In the rows, zero is written as 128.
Rotation paths and how fast each direction turns (degrees a step)
Each turn is a multiple of 5 degrees from 10 to 175, or 0.
path 1
[128 128 131 140 128 129 132 133 123 128 130 142 125 131 121 125 130 128
 140 138 132 125 129 119 129 122 131 120 127 121 115 113 118 122 131]
[128 123 135 147 130 132 134 135 125 124 133 137 124 129 122 128 117 128
 132 140 129 127 122 123 130 127 136 122 127 126 118 120 118 118 129]
[124 126 138 144 133 131 140 127 118 124 131 133 127 133 114 128 120 133
 127 134 128 125 130 118 137 125 134 127 129 127 123 121 122 117 130]
[126 131 133 140 129 129 135 127 117 128 129 141 127 132 115 127 130 133
 133 131 131 125 133 117 132 116 130 125 127 122 118 114 120 122 132]
[129 126 134 143 126 131 132 134 125 126 131 146 125 126 125 126 124 128
 136 139 133 127 124 122 130 119 132 122 130 122 116 116 117 123 127]
[124 123 136 144 131 132 138 133 124 123 134 135 125 132 120 127 119 128
 133 142 130 123 125 120 136 131 134 122 131 125 121 121 120 117 128]
[126 127 133 143 133 129 137 127 117 126 131 131 126 135 111 127 125 133
 131 132 128 124 132 118 132 124 134 124 124 125 120 116 121 117 134]
[129 130 135 144 128 131 132 129 119 128 129 143 127 127 119 127 125 133
 131 132 131 130 127 121 128 113 133 126 126 124 117 115 119 123 131]
[125 126 138 141 127 132 136 133 124 123 131 146 127 128 124 126 122 128
 134 141 132 126 125 119 137 122 131 125 135 124 120 120 120 122 126]
[124 125 132 141 132 129 137 132 123 125 132 134 125 135 117 126 126 128
 136 139 131 121 130 118 135 132 132 120 129 122 119 117 120 116 130]
[129 127 131 146 131 131 133 129 119 128 131 133 124 131 115 127 122 133
 130 133 129 127 127 122 125 121 135 122 121 124 117 114 119 118 133]
[127 128 139 144 127 133 135 128 119 125 131 143 128 127 120 127 120 134
 128 135 130 129 124 120 134 114 134 128 129 127 121 120 121 123 128]
[123 129 137 139 129 129 138 130 123 124 129 143 128 132 120 126 128 128
 137 138 132 124 132 115 140 124 129 125 135 123 120 118 121 121 128]
[128 126 129 144 132 129 133 134 124 127 131 135 124 132 119 127 127 127
 137 137 132 123 129 121 128 128 131 119 126 120 115 114 116 117 131]
[129 124 135 147 130 134 134 130 120 125 134 135 125 129 118 127 116 134
 127 136 129 127 122 124 128 122 136 123 124 126 120 118 119 118 129]
[123 128 140 141 128 132 138 126 118 125 131 140 129 132 115 127 122 133
 130 136 128 126 129 116 139 118 135 129 130 128 123 119 125 122 130]
[125 131 133 140 129 126 134 130 123 127 128 142 127 132 118 127 132 127
 139 135 132 126 133 116 133 120 130 124 130 122 116 114 119 122 132]
Directions:
[130 129 125 129 128 126 125 129 128 130 127 128 127 128 127 128 131 128
 130 126 128 129 129 129 123 126 128 126 124 127 125 125 126 128 130]	110
[127 129 130 130 129 126 128 127 128 128 127 126 129 128 125 130 126 128
 127 127 126 131 129 127 128 126 131 132 126 133 128 129 129 128 131]	85
[129 127 127 131 132 128 129 127 127 127 128 124 127 128 127 129 126 130
 123 125 128 127 128 129 127 131 126 127 127 126 128 129 126 124 128]	90
[126 130 127 129 130 129 131 127 131 132 129 127 130 125 129 126 128 130
 130 127 131 130 127 130 130 130 129 130 128 126 131 125 128 128 129]	0
